In the data rows, zero lies at 4.5, halfway between 4 and 5.
Here are some points:
[5 5 6 7 6 7 6 7 6 5 5 5 4 3 3 3 2 2 2 2 1 2 2 2]
[4 4 4 4 4 3 4 3 3 3 4 5 4 4 4 4 4 4 4 5 4 4 3 4]
[4 5 4 4 4 3 5 4 4 2 3 4 4 4 4 3 4 4 5 5 4 5 4 5]
[5 6 7 7 8 7 8 8 8 8 8 8 7 6 6 6 5 6 4 4 4 4 4 4]
[4 4 5 4 4 4 5 4 4 4 5 3 3 4 4 3 4 3 3 4 4 4 5 5]
[4 3 3 2 2 3 3 3 3 4 4 5 3 3 3 3 4 4 4 3 4 3 3 3]
[5 6 6 6 7 8 8 8 8 8 8 8 8 7 7 8 7 7 7 7 8 6 7 7]
[4 4 3 2 2 3 2 4 4 3 2 4 4 4 4 4 4 4 4 4 4 4 4 3]
[5 6 7 5 5 6 7 5 5 6 6 7 6 5 6 5 5 5 5 5 5 4 5 4]
[5 5 6 7 7 9 9 8 8 8 8 7 8 8 8 8 8 7 8 7 8 6 8 8]
[4 3 3 3 3 3 3 2 3 4 2 3 3 4 4 4 4 4 4 4 4 3 4 4]
[5 6 7 8 8 8 8 8 8 8 8 8 8 7 7 6 7 6 6 6 5 5 5 5]
[4 4 2 3 3 2 2 2 4 3 3 3 3 3 3 3 3 4 4 5 4 4 4 4]
[4 6 5 6 6 6 6 6 5 5 5 4 5 4 4 4 4 4 3 4 5 5 4 4]
[5 5 6 8 7 9 8 9 9 9 9 9 9 8 9 8 9 8 8 9 9 8 9 9]
[4 5 4 4 2 1 0 0 0 0 0 1 2 4 4 6 7 6 7 6 5 6 5 3]
[4 4 4 3 2 3 2 3 2 3 3 4 3 4 4 3 3 3 3 4 4 5 5 5]
[5 5 5 4 5 3 3 4 4 4 3 4 2 4 3 4 4 4 4 4 4 3 4 3]
[5 6 6 6 7 7 7 7 7 6 8 7 7 7 7 6 7 6 7 7 6 7 6 6]
[5 6 6 5 5 6 5 4 5 5 6 5 4 4 4 4 4 4 4 3 4 4 4 3]
[5 5 6 6 5 5 5 5 5 6 5 4 5 5 6 5 4 5 5 5 5 4 4 4]
[5 5 5 5 4 4 4 4 3 1 1 0 1 0 0 0 0 0 1 2 2 3 3 4]
[5 6 6 6 7 7 7 7 7 6 7 6 5 6 6 6 5 5 4 5 5 5 5 5]
[4 3 4 2 3 4 3 3 3 3 4 3 3 3 3 4 4 4 4 3 4 5 4 5]
[4 6 6 6 6 5 4 3 4 2 2 1 1 1 2 0 0 1 0 0 2 2 2 4]
[5 4 4 4 3 3 3 3 3 3 4 3 3 3 4 4 3 3 4 4 4 5 5 5]
[3 5 3 3 3 3 3 3 3 4 3 4 4 4 4 3 3 4 5 4 4 5 4 5]
[5 5 7 7 8 9 8 9 9 9 9 9 9 8 8 9 8 8 9 8 9 8 9 9]
[5 5 6 5 4 5 4 4 3 5 2 3 3 4 3 4 3 3 3 4 3 2 4 3]
[4 6 6 6 8 7 7 8 9 8 7 7 6 7 6 7 6 6 6 6 5 7 5 6]
[5 5 6 6 7 6 5 5 4 4 3 2 2 2 1 2 0 1 1 1 1 2 2 3]
[4 5 5 5 5 4 5 4 4 5 4 4 4 4 4 4 5 5 3 4 4 3 3 4]
[5 6 7 7 7 8 9 8 8 7 8 7 7 7 6 6 6 6 6 6 6 6 6 6]
[4 4 4 4 4 4 3 4 3 4 3 3 3 4 5 4 4 4 4 4 5 6 5 6]
[5 5 4 3 3 2 1 0 0 0 0 0 1 2 3 4 5 6 5 7 6 6 6 5]
[5 7 6 8 7 7 7 8 8 8 8 8 7 7 7 8 6 6 6 5 6 5 6 4]
[4 5 4 5 4 4 4 4 4 3 4 4 3 4 5 3 4 4 5 4 5 5 4 4]
[4 3 3 2 2 2 2 2 3 2 3 3 4 3 3 5 3 4 4 5 4 5 4 6]
[4 5 6 8 8 8 8 9 8 9 9 8 8 8 6 7 7 7 6 6 6 5 6 4]
[5 5 6 7 6 6 6 7 7 6 6 6 5 5 6 5 5 5 5 4 5 4 5 5]
[4 3 3 3 4 3 3 3 3 3 3 3 4 3 3 4 4 4 5 4 5 4 5 5]
[4 3 3 3 2 3 3 3 3 4 4 4 3 4 4 4 5 4 5 3 3 4 3 4]
[3 4 3 3 3 3 3 2 3 4 3 4 3 3 4 3 3 4 4 4 4 5 4 4]
[4 4 3 4 4 3 3 2 3 3 3 4 3 5 4 4 4 4 4 5 4 5 6 6]
[4 3 4 3 4 2 3 3 3 4 4 4 3 4 4 4 4 4 4 4 4 4 5 3]
[4 5 6 6 7 7 6 6 5 4 5 4 4 3 2 2 2 1 1 2 2 1 1 2]
[6 6 6 8 7 8 9 8 9 9 9 9 9 7 7 7 6 7 7 6 6 6 5 5]
[5 6 6 7 8 8 9 8 8 9 8 9 8 8 9 9 9 9 8 8 8 8 8 8]
[5 4 3 3 3 2 2 3 3 3 2 3 3 3 3 3 5 4 4 5 4 5 5 4]
[5 6 6 7 7 7 7 7 7 7 7 6 7 6 6 6 6 6 6 5 5 5 4 5]
[4 3 3 2 3 2 3 3 3 4 3 3 4 4 4 4 4 4 4 5 4 4 4 5]
[5 4 4 3 4 3 3 4 4 4 4 3 3 3 2 3 3 3 3 5 4 4 4 4]
[5 5 6 7 8 8 8 8 8 7 7 8 8 6 7 7 6 6 7 5 7 6 6 6]
[5 6 5 7 8 7 9 8 9 9 8 8 8 6 6 7 6 6 6 6 6 6 5 6]
[5 4 4 3 3 3 4 3 3 5 4 4 4 4 4 5 4 4 4 4 3 3 4 3]
[4 3 4 4 4 3 4 4 4 4 4 3 4 4 4 4 3 4 4 4 4 5 4 5]
[4 4 5 4 3 3 3 3 4 3 3 4 3 4 4 3 4 5 5 5 6 4 4 5]
[5 5 5 5 5 5 5 5 5 5 6 4 5 5 5 5 5 4 5 5 5 6 5 6]
[5 6 6 6 6 7 7 7 7 6 5 5 6 6 4 5 5 5 5 5 5 6 5 6]
[5 6 6 7 7 8 8 7 9 8 8 8 7 6 8 8 7 6 8 7 8 6 7 7]
[4 4 4 3 2 2 0 0 0 0 0 1 2 3 4 6 6 7 6 7 6 6 5 4]
[4 3 3 3 3 2 3 2 2 3 4 3 3 3 3 3 4 3 4 5 4 5 4 4]
[5 4 3 2 2 1 0 0 0 0 1 2 4 5 7 8 8 8 6 6 4 2 2 1]
[4 4 3 3 2 2 3 3 2 4 3 4 4 3 4 4 3 4 3 3 4 4 4 4]
[5 4 4 3 2 3 3 3 2 3 4 3 4 3 3 3 4 4 4 4 5 5 5 5]
[5 6 5 6 5 5 5 5 2 2 1 1 0 0 0 0 0 1 1 1 1 3 4 5]
[4 4 3 4 3 4 4 4 3 4 3 2 4 3 4 5 5 4 4 4 4 5 5 5]
[4 5 5 5 5 5 5 5 4 4 4 4 5 4 4 5 5 4 5 5 6 5 6 5]
[5 5 6 6 5 6 5 6 5 3 3 3 3 2 2 1 0 1 1 0 0 1 2 2]
[4 4 5 4 4 3 3 4 3 4 3 4 3 3 3 3 3 4 3 4 5 5 4 5]
[4 5 4 5 3 4 4 3 4 4 4 3 3 3 3 3 4 4 4 5 3 5 5 5]
[4 3 3 3 3 4 3 3 3 4 3 4 5 3 4 4 3 4 4 4 4 5 4 5]
[4 4 3 2 3 4 3 3 3 4 3 4 3 4 4 4 4 3 4 4 4 4 5 4]
Then 16 other points, each followed by its number:
[4 6 7 8 8 9 8 9 9 9 9 9 9 8 8 7 8 7 8 8 7 8 8 8] 0
[4 4 3 2 4 3 2 3 3 4 3 4 4 4 4 4 4 4 4 4 4 4 4 4] 1
[4 5 5 5 5 5 5 4 4 4 4 4 4 3 3 3 3 3 3 3 4 4 4 3] 2
[5 5 6 4 5 4 5 5 4 4 4 5 4 4 4 4 4 4 4 4 5 4 5 5] 3
[4 6 6 6 8 8 9 8 9 8 7 7 6 6 6 6 4 5 3 3 2 3 3 2] 4
[5 7 7 7 7 7 9 9 9 9 9 9 8 8 8 7 8 7 8 8 7 7 8 6] 5
[4 4 3 4 3 3 2 4 4 4 4 4 3 4 3 4 3 3 4 4 4 4 5 4] 6
[4 3 4 4 3 3 4 3 3 4 3 3 3 3 4 3 4 3 4 3 3 4 5 4] 7
[5 4 5 4 4 3 3 3 4 4 4 4 3 3 3 4 4 4 5 4 4 5 5 5] 8
[4 4 4 4 5 5 4 5 4 4 5 3 4 3 4 4 3 3 4 3 3 4 4 3] 9
[5 4 4 4 4 4 3 4 4 4 4 4 3 3 5 5 4 4 4 4 5 4 5 4] 10
[5 5 6 6 6 7 6 7 6 7 6 6 6 6 6 5 4 5 4 4 5 5 5 5] 11
[4 5 4 4 5 3 4 4 4 4 3 3 4 3 4 3 4 3 4 3 3 4 3 4] 12
[4 5 5 5 5 5 6 5 5 5 4 4 5 5 4 4 4 5 5 5 4 5 5 4] 13
[4 5 3 4 3 2 3 3 3 2 3 4 4 3 3 3 4 4 4 3 4 4 5 4] 14
[5 6 6 7 8 8 9 8 9 8 8 8 8 8 7 6 6 7 6 5 6 6 5 4] 15
Which two of these numbered points are nearest to each point below, ignoring the direction in which the first points spread most? Their numbers follow each, nearest first.
[4 5 5 6 6 5 5 5 5 4 5 5 5 4 3 4 4 4 4 4 4 4 4 4] > 2 12
[5 5 4 5 4 4 4 3 3 2 1 1 1 0 0 0 1 1 2 3 2 4 4 4] > 2 13
[6 4 3 3 2 3 3 4 3 3 4 4 2 5 3 4 3 3 4 5 4 5 6 5] > 6 5
[5 5 6 5 7 6 5 6 5 5 6 4 4 5 4 4 4 4 5 4 4 5 4 4] > 9 2
[5 6 6 6 8 7 7 7 7 7 7 6 6 5 5 5 3 4 3 3 2 1 2 1] > 4 2
[5 4 5 4 4 3 4 4 4 4 3 3 3 3 4 4 4 4 5 5 4 5 5 5] > 8 5
[5 4 4 5 5 3 3 3 3 3 3 3 4 3 4 3 4 4 4 3 4 4 3 4] > 12 14
[5 4 3 3 3 3 2 4 3 4 3 3 3 3 2 4 4 3 4 4 4 4 4 3] > 6 10
[5 5 5 7 7 8 8 8 8 8 8 7 6 6 8 8 6 7 7 6 7 6 6 6] > 10 7
[4 3 3 2 3 3 3 3 3 3 3 4 4 4 4 4 4 5 4 4 4 4 4 4] > 1 10
[4 6 6 8 8 8 8 9 9 8 9 9 9 9 9 8 7 9 9 9 8 9 9 9] > 0 5
[4 5 5 4 5 5 5 5 4 4 4 4 5 6 5 4 4 4 4 5 4 5 5 4] > 13 11
[5 6 7 7 7 7 7 7 6 5 6 6 6 6 6 6 5 5 6 5 6 5 5 7] > 3 11
[5 6 6 7 8 8 8 8 9 8 9 7 8 7 6 5 7 6 5 5 4 4 3 3] > 15 2
[4 7 7 8 8 9 8 9 9 9 8 9 9 9 9 9 9 8 8 8 9 7 8 8] > 0 5
[5 6 6 5 7 7 8 6 7 7 6 6 5 4 4 4 3 3 2 2 1 2 0 0] > 4 15
[5 3 3 3 3 3 2 3 3 2 3 3 3 3 4 4 4 4 3 4 3 3 4 3] > 10 1
[4 4 3 3 2 3 3 3 3 3 3 4 4 3 3 2 4 4 4 4 4 4 4 3] > 14 1
[5 5 4 5 5 4 4 4 3 4 4 4 3 5 4 3 3 5 3 3 3 4 4 5] > 11 15
[5 6 6 8 8 9 9 9 9 9 9 9 9 9 9 9 9 9 8 8 8 9 8 9] > 0 8
[5 5 7 7 8 7 8 8 8 8 8 8 7 7 7 6 6 6 5 4 4 4 4 3] > 15 2
[5 5 7 6 7 8 8 7 7 8 6 6 5 6 5 5 4 5 4 2 1 2 2 1] > 4 15
[5 3 3 3 2 1 4 3 3 3 3 4 4 3 3 5 5 4 4 4 4 4 5 5] > 14 8
[5 5 6 5 5 5 5 5 5 5 4 5 5 4 5 4 4 4 4 5 5 5 6 6] > 3 0
[5 5 5 4 4 4 5 5 4 4 4 4 4 4 4 4 4 4 4 4 5 4 3 5] > 3 12
[5 5 4 3 4 2 3 4 2 4 3 3 3 4 3 3 3 3 3 4 4 4 5 5] > 3 5
[4 6 6 7 6 7 8 7 7 7 6 7 7 7 6 6 6 6 5 5 5 5 4 4] > 15 13
[5 6 6 7 8 8 7 7 8 7 7 7 8 7 7 7 7 6 6 7 7 7 7 7] > 0 8
[4 3 3 2 2 3 3 2 3 4 3 4 4 3 2 4 4 5 4 5 4 4 3 4] > 1 8
[4 4 3 2 2 3 3 3 3 4 3 4 4 4 3 4 4 5 4 3 4 3 4 4] > 1 14
[5 5 7 8 8 9 8 9 9 9 9 8 9 9 7 8 8 7 9 8 9 8 9 9] > 0 8
[4 3 4 4 2 3 4 2 3 4 4 2 3 3 4 4 5 4 4 4 3 3 4 4] > 7 10
[4 5 6 6 7 7 8 8 8 8 8 8 8 7 6 6 6 6 5 5 5 6 5 5] > 15 11
[5 6 7 8 9 8 9 9 8 9 9 9 9 9 9 8 9 9 8 8 9 8 8 9] > 0 8
[5 4 4 4 3 3 4 2 4 3 3 4 3 3 3 4 4 3 4 5 4 6 5 5] > 8 0
[4 5 4 5 5 5 5 4 4 4 4 3 3 3 3 3 3 3 4 3 4 4 4 3] > 2 9
[4 4 4 2 3 3 2 2 3 3 3 4 4 4 4 4 4 5 5 5 5 4 4 5] > 1 8
[5 5 4 5 3 2 1 0 0 0 0 0 1 2 2 3 4 6 7 7 8 7 8 8] > 0 8
[5 4 4 4 3 3 3 2 4 4 4 3 3 3 3 3 4 4 3 4 4 4 4 4] > 8 10
[5 5 5 5 5 5 4 5 3 4 4 4 3 4 3 4 4 4 4 5 5 4 4 5] > 3 13
[5 5 3 4 2 4 3 3 3 3 4 3 4 4 3 4 4 4 3 3 4 3 5 4] > 14 6
[4 3 3 4 2 0 0 0 0 0 1 3 5 6 7 9 8 7 8 6 3 2 0 0] > 1 10
[5 5 3 2 3 3 3 4 4 3 3 4 3 4 5 4 4 3 4 5 4 5 5 3] > 5 1
[6 5 6 6 6 6 5 6 6 6 5 5 5 5 5 4 4 4 4 4 4 5 4 4] > 11 2
[5 5 5 6 6 6 6 6 5 5 5 5 5 5 5 3 5 4 5 5 4 4 3 5] > 12 2
[5 4 5 6 6 6 6 7 6 6 6 6 6 5 4 4 3 4 5 4 4 4 4 4] > 9 2
[5 6 6 5 6 4 5 3 3 2 1 1 0 0 0 0 0 0 0 0 2 2 2 4] > 2 4
[5 6 7 7 7 7 9 8 8 8 7 7 7 6 5 5 4 4 3 3 2 2 2 1] > 4 15
[4 4 3 3 2 2 4 3 4 4 3 4 4 4 3 3 2 2 3 4 4 5 4 4] > 6 7
[4 5 5 5 6 6 6 6 5 5 5 5 5 4 5 4 5 3 5 4 5 5 5 5] > 12 2
[4 3 4 4 4 4 4 4 3 4 4 4 4 4 4 4 4 4 5 3 4 4 4 4] > 7 1
[4 6 6 8 8 8 8 9 9 8 9 9 8 8 9 8 7 7 7 7 7 6 6 5] > 10 6
[5 5 5 4 5 4 4 5 4 3 4 3 3 3 4 3 4 4 4 4 5 4 4 4] > 3 12
[5 5 5 3 4 3 4 4 3 4 4 4 3 3 3 4 4 4 4 4 5 4 5 4] > 3 8
[5 4 4 4 4 4 3 3 3 3 4 3 4 3 3 5 4 4 3 3 4 3 4 4] > 10 3
[5 5 6 8 7 8 8 8 8 8 8 8 8 7 8 8 7 6 8 7 8 6 7 7] > 10 8
[4 3 3 3 3 3 3 3 3 3 3 3 3 3 4 4 4 5 4 4 5 4 5 4] > 10 1
[5 6 7 7 8 9 9 9 9 9 9 9 9 9 9 8 8 9 8 8 9 8 9 9] > 0 5
[5 5 5 6 6 7 7 7 7 7 6 6 6 5 6 5 5 5 4 5 5 4 5 5] > 11 2
[4 5 5 4 3 2 1 1 0 0 0 0 0 1 3 3 6 7 8 8 9 9 8 8] > 0 5
[4 6 6 6 6 7 6 8 6 7 7 6 6 6 6 4 5 5 4 4 5 5 5 4] > 11 2
[5 5 5 5 6 5 4 3 3 2 2 0 0 0 0 0 0 1 0 1 3 2 4 6] > 2 11
[5 5 6 6 7 7 7 7 7 6 7 7 7 7 6 6 5 4 6 6 5 5 5 4] > 9 15
[4 4 3 3 2 3 3 3 3 3 3 4 4 4 3 3 4 4 3 4 5 4 5 4] > 14 1
[4 4 3 3 3 2 2 3 3 4 4 4 3 3 4 3 3 3 4 5 5 5 5 5] > 6 1
[5 6 7 6 7 7 6 7 7 7 7 7 6 6 6 5 6 6 6 5 6 5 6 5] > 3 11
[4 4 4 3 3 3 3 3 3 2 4 3 3 3 3 4 4 4 4 4 3 4 4 5] > 8 14
[4 4 4 3 3 2 3 3 3 3 4 3 3 3 3 3 4 4 4 3 3 4 3 5] > 8 12
[4 4 3 2 3 3 3 3 2 3 3 4 3 4 4 3 4 4 4 4 5 4 4 5] > 1 14
[4 5 4 4 4 2 2 2 2 0 0 1 0 1 1 2 4 4 5 6 6 7 7 7] > 0 8
[5 5 7 7 8 7 7 8 8 8 8 8 8 8 7 7 6 7 7 6 6 6 7 7] > 8 3
[4 4 3 2 3 3 3 3 4 4 4 4 4 5 4 4 5 3 4 5 4 4 4 5] > 1 6
[4 5 4 4 4 3 3 4 3 4 3 4 3 3 4 3 5 4 4 5 4 4 4 4] > 5 10
[4 5 5 4 4 4 2 2 0 0 0 0 0 0 1 2 3 3 5 6 7 6 7 6] > 0 8
[5 5 6 6 7 8 7 7 7 8 7 7 7 8 7 6 7 7 7 7 7 7 7 6] > 0 1
[5 3 5 4 4 3 4 3 3 4 3 4 3 3 3 3 3 4 4 4 3 5 5 5] > 8 7
[4 3 3 2 4 3 4 3 3 3 3 4 4 4 3 4 4 4 4 4 4 4 4 4] > 1 14
[4 4 7 7 6 7 8 8 8 8 8 8 7 7 7 7 7 6 6 5 7 6 5 6] > 7 3
[4 6 7 6 7 7 7 7 6 7 7 6 6 6 6 5 5 6 5 5 4 4 3 3] > 15 2
[6 5 6 7 7 6 6 7 8 7 7 6 6 7 6 6 6 5 6 6 5 5 5 5] > 12 13
[5 6 8 7 8 8 9 9 9 9 9 9 8 9 9 9 8 9 8 8 9 8 8 7] > 5 8
[5 6 7 6 8 8 8 8 7 7 6 7 5 5 5 4 4 3 2 3 2 2 2 2] > 4 2
[5 5 6 5 4 6 3 4 4 3 3 3 4 5 3 4 4 3 2 4 4 4 4 4] > 11 2
[5 5 3 2 3 3 3 2 2 4 3 4 3 4 3 4 4 4 3 3 3 4 5 4] > 1 14
[6 3 4 3 3 3 4 2 4 4 3 4 3 3 4 4 3 4 4 3 5 4 4 4] > 10 8
[4 3 2 2 3 2 3 2 4 4 4 4 3 4 4 5 4 4 4 4 4 4 4 4] > 1 6
[5 3 3 4 4 4 3 3 3 4 4 3 3 4 5 4 4 4 4 4 4 5 3 4] > 10 1
[5 4 6 6 5 6 5 5 5 5 4 4 5 4 6 6 4 4 4 3 3 2 4 4] > 11 9
[4 4 4 3 3 2 1 0 0 0 0 0 0 1 2 4 4 6 7 7 8 8 8 8] > 0 8
[5 5 5 4 5 6 4 5 5 5 5 5 5 5 5 5 5 5 4 3 4 4 4 4] > 11 15
[5 5 4 4 4 4 4 4 4 4 3 5 4 3 3 4 4 4 3 5 3 3 4 4] > 3 13
[5 4 5 4 3 3 2 2 3 3 3 3 4 4 4 4 3 4 4 3 4 5 4 4] > 8 10
[5 4 4 5 6 5 6 5 5 6 5 6 5 4 5 4 4 4 5 3 4 4 4 4] > 12 9
[5 6 7 7 7 9 9 8 9 9 8 8 9 8 7 8 6 7 6 7 7 7 6 6] > 13 11
[5 3 4 4 3 3 3 4 3 3 3 4 3 3 4 4 4 3 5 5 4 4 5 3] > 10 7
[5 5 6 5 6 6 5 6 6 5 5 6 5 5 5 5 4 4 5 4 4 5 4 4] > 11 9
[4 4 3 3 3 2 2 4 3 4 4 5 3 3 4 4 2 3 4 4 3 3 4 5] > 6 1
[4 4 4 4 4 4 3 3 3 4 3 2 3 3 4 3 3 4 4 5 3 4 4 4] > 13 7
[5 5 6 6 6 6 5 5 5 5 6 4 4 5 5 5 4 4 4 4 4 5 4 3] > 9 2
[5 6 5 7 7 6 7 8 7 7 5 6 5 6 5 4 4 3 3 3 1 2 1 1] > 4 15
[5 5 5 6 7 7 6 6 7 6 6 5 6 7 5 6 6 5 5 5 4 5 6 5] > 13 12
[4 5 6 6 7 6 7 6 6 6 5 5 6 5 6 6 5 4 5 5 5 5 5 5] > 12 13
[5 5 6 5 5 5 5 5 5 4 4 3 4 3 4 4 3 3 4 5 5 4 5 5] > 3 2
[5 4 3 4 4 3 4 3 2 5 3 4 3 3 4 3 3 4 4 4 3 5 4 4] > 7 13
[5 4 4 3 3 3 3 3 3 2 3 3 4 3 3 4 3 4 4 4 4 5 5 5] > 8 14
[5 4 6 5 6 5 4 4 3 2 1 0 0 0 0 0 0 0 1 1 2 3 4 4] > 2 11
[4 3 3 2 3 3 2 4 4 3 3 4 4 4 4 4 5 4 4 4 5 4 5 4] > 1 10
[4 3 4 3 3 3 3 3 2 3 3 3 3 4 4 4 4 3 4 3 4 5 5 5] > 7 8
[5 5 5 6 7 6 6 5 5 6 6 6 5 4 4 4 3 4 3 4 4 5 3 4] > 2 11
[4 5 6 8 7 7 8 8 9 9 8 8 8 7 6 7 6 6 5 5 5 5 4 3] > 15 2
[4 4 4 2 2 3 3 4 3 4 3 3 3 4 4 4 4 4 4 5 4 5 5 4] > 5 1
[4 4 4 4 4 4 4 3 3 4 4 3 4 3 3 4 3 3 3 3 3 3 4 4] > 9 2
[4 4 5 3 4 3 4 4 4 3 3 3 4 3 4 4 4 4 3 4 4 3 4 4] > 3 12
[4 4 3 4 2 3 2 3 3 3 4 4 4 4 3 4 3 4 4 4 4 4 5 4] > 6 14
[4 4 3 4 3 3 3 4 3 4 4 4 3 3 3 4 4 3 5 4 4 5 4 4] > 6 8
[4 3 3 4 3 2 3 2 3 3 4 3 4 4 3 3 3 3 3 4 5 3 4 5] > 6 14
[5 5 5 4 6 5 5 5 4 5 5 5 4 3 4 4 3 4 5 4 4 4 4 4] > 9 2
[5 6 5 4 4 3 4 4 3 3 4 4 5 3 3 4 3 4 4 4 4 4 4 5] > 3 14
[5 4 5 4 3 4 3 4 5 3 5 4 5 4 5 4 5 4 4 4 5 4 5 4] > 10 14
[5 5 5 5 4 5 5 5 5 3 4 3 4 3 4 5 3 4 4 3 4 3 3 4] > 9 2
[5 4 5 5 5 6 6 6 5 5 5 4 4 4 5 4 5 4 5 5 5 4 4 4] > 9 13
[4 4 5 4 3 3 3 1 0 0 0 0 0 0 1 3 5 5 7 8 9 9 9 9] > 0 8
[6 5 6 6 7 7 7 8 8 8 7 7 7 7 6 5 6 5 5 5 6 6 5 5] > 11 15
[4 4 3 3 2 3 3 2 3 4 4 3 3 3 4 3 4 3 3 3 3 3 5 5] > 7 6
[6 5 5 5 4 6 4 5 5 4 4 5 4 4 3 4 3 4 4 4 3 3 4 4] > 11 2
[4 5 4 4 4 3 2 1 0 0 0 0 0 1 2 4 3 6 6 7 8 8 8 8] > 0 8
[5 4 4 4 2 3 3 3 4 3 4 3 3 3 4 4 4 3 5 4 5 4 3 4] > 10 8
[5 5 7 6 8 7 8 7 8 7 7 7 7 6 6 6 6 6 6 5 5 4 4 4] > 15 12
[4 4 3 3 3 3 3 3 2 4 4 4 4 5 4 5 4 4 5 4 5 4 5 4] > 1 6
[5 6 7 7 8 9 8 8 8 9 9 8 8 8 7 6 6 6 6 5 5 5 5 5] > 11 15
[5 6 7 7 9 8 9 9 9 9 9 9 8 9 8 8 8 7 9 8 8 6 7 7] > 5 8
[5 5 6 6 5 6 6 7 7 5 6 5 5 5 5 4 4 5 5 4 4 5 5 5] > 11 13
[5 4 4 3 3 2 3 3 2 4 4 4 4 5 3 4 4 2 3 4 3 5 5 4] > 6 1
[4 4 4 2 1 0 0 0 0 0 1 2 4 7 8 8 9 9 7 5 3 2 0 0] > 1 5
[5 5 6 6 7 7 8 7 7 5 5 6 5 5 4 4 2 3 2 3 2 2 2 2] > 4 2
[5 4 5 5 4 4 5 4 4 5 4 3 3 4 4 4 3 4 4 3 3 3 4 3] > 11 7
[4 5 5 3 5 4 4 4 4 4 4 5 4 3 4 3 4 4 4 4 4 4 4 4] > 3 12
[4 6 7 6 8 8 8 8 8 8 8 8 8 7 7 7 5 6 6 5 4 4 4 3] > 15 9
[4 3 4 3 2 3 4 3 3 4 4 4 4 3 4 4 5 4 3 4 4 5 4 4] > 7 1
[4 5 7 8 8 8 8 8 7 9 6 7 7 7 7 7 6 7 7 6 6 5 6 5] > 13 11
[4 4 3 4 2 3 3 4 3 3 3 4 3 3 4 3 4 4 3 5 4 5 5 4] > 5 14
[4 6 5 5 5 6 4 5 4 5 4 4 5 4 3 4 4 4 4 4 5 4 4 3] > 2 11
[5 4 5 4 4 4 2 3 4 3 3 3 3 3 4 4 3 4 5 5 4 5 5 6] > 8 0
[4 4 5 5 5 4 5 4 4 4 4 4 4 4 4 4 4 3 3 4 3 4 3 4] > 12 2
[5 4 5 3 3 2 1 0 0 0 0 1 2 4 4 6 7 6 6 6 5 6 5 3] > 5 0
[5 5 7 8 8 8 8 8 8 8 8 8 7 8 8 7 7 5 7 5 6 7 6 5] > 7 11
[4 6 7 7 7 8 7 8 8 6 7 7 6 6 5 5 5 4 4 3 3 2 2 2] > 4 2
[5 4 3 2 2 1 0 0 0 0 1 2 4 7 8 8 8 8 6 5 3 2 0 0] > 1 10
[5 5 7 6 6 7 7 6 7 6 6 6 5 5 5 5 5 5 4 3 4 5 5 4] > 2 11
[5 6 6 7 7 7 8 7 6 7 7 7 6 6 5 6 5 5 5 5 5 5 4 4] > 2 15
[4 5 3 3 2 2 3 3 3 2 4 4 4 4 4 4 4 3 4 4 3 3 4 3] > 14 1
[5 4 2 3 3 3 2 3 4 3 3 3 3 4 3 3 3 4 4 5 5 4 5 5] > 6 1
[4 5 5 5 6 6 5 6 6 6 5 5 6 3 5 4 4 3 5 5 4 5 4 5] > 12 9
[5 5 4 3 3 2 3 4 3 3 4 3 4 3 4 3 4 3 4 5 5 4 4 5] > 5 3
[4 4 3 2 3 3 3 3 3 3 4 4 3 4 4 4 5 3 3 4 4 4 4 4] > 1 10
[5 4 4 2 3 3 4 3 4 3 3 2 3 3 5 4 5 4 4 4 4 3 4 3] > 10 7
[4 3 3 3 2 2 3 3 4 3 4 3 3 3 3 4 3 4 4 4 4 5 4 4] > 6 8
[5 5 6 4 5 5 4 4 4 4 4 4 3 4 5 4 4 4 4 4 4 4 5 4] > 3 10
[4 6 6 6 6 5 5 5 4 4 2 2 1 1 1 1 0 0 0 0 0 2 1 2] > 4 2
[4 4 3 3 3 2 3 3 3 4 4 3 5 3 3 3 3 4 4 4 5 5 5 5] > 14 1
[5 5 7 7 7 7 7 8 8 7 7 7 7 7 7 7 7 6 6 6 6 7 6 6] > 8 3
[4 4 4 2 3 1 3 3 3 3 4 3 3 4 4 4 4 4 4 4 4 4 5 5] > 5 1
[5 4 3 4 4 2 4 4 4 3 3 3 4 5 4 5 4 4 5 3 4 4 4 4] > 14 1
[4 5 4 3 4 3 4 3 4 3 3 3 2 4 3 4 3 3 4 5 4 3 4 3] > 13 3
[4 5 6 7 7 8 7 8 7 7 6 6 6 6 6 6 6 6 5 5 5 4 6 5] > 11 13
[5 3 3 4 3 3 4 3 3 3 3 3 4 4 3 4 4 3 4 4 4 4 4 5] > 7 14
[4 4 3 3 2 3 2 3 4 3 4 3 4 3 4 2 4 4 4 4 4 4 5 5] > 14 6
[4 5 4 3 5 3 2 3 4 4 3 4 4 4 3 4 3 4 4 4 4 4 4 4] > 1 6
[4 3 2 3 4 2 4 3 4 3 4 3 4 4 3 4 4 4 4 3 4 4 5 5] > 14 1
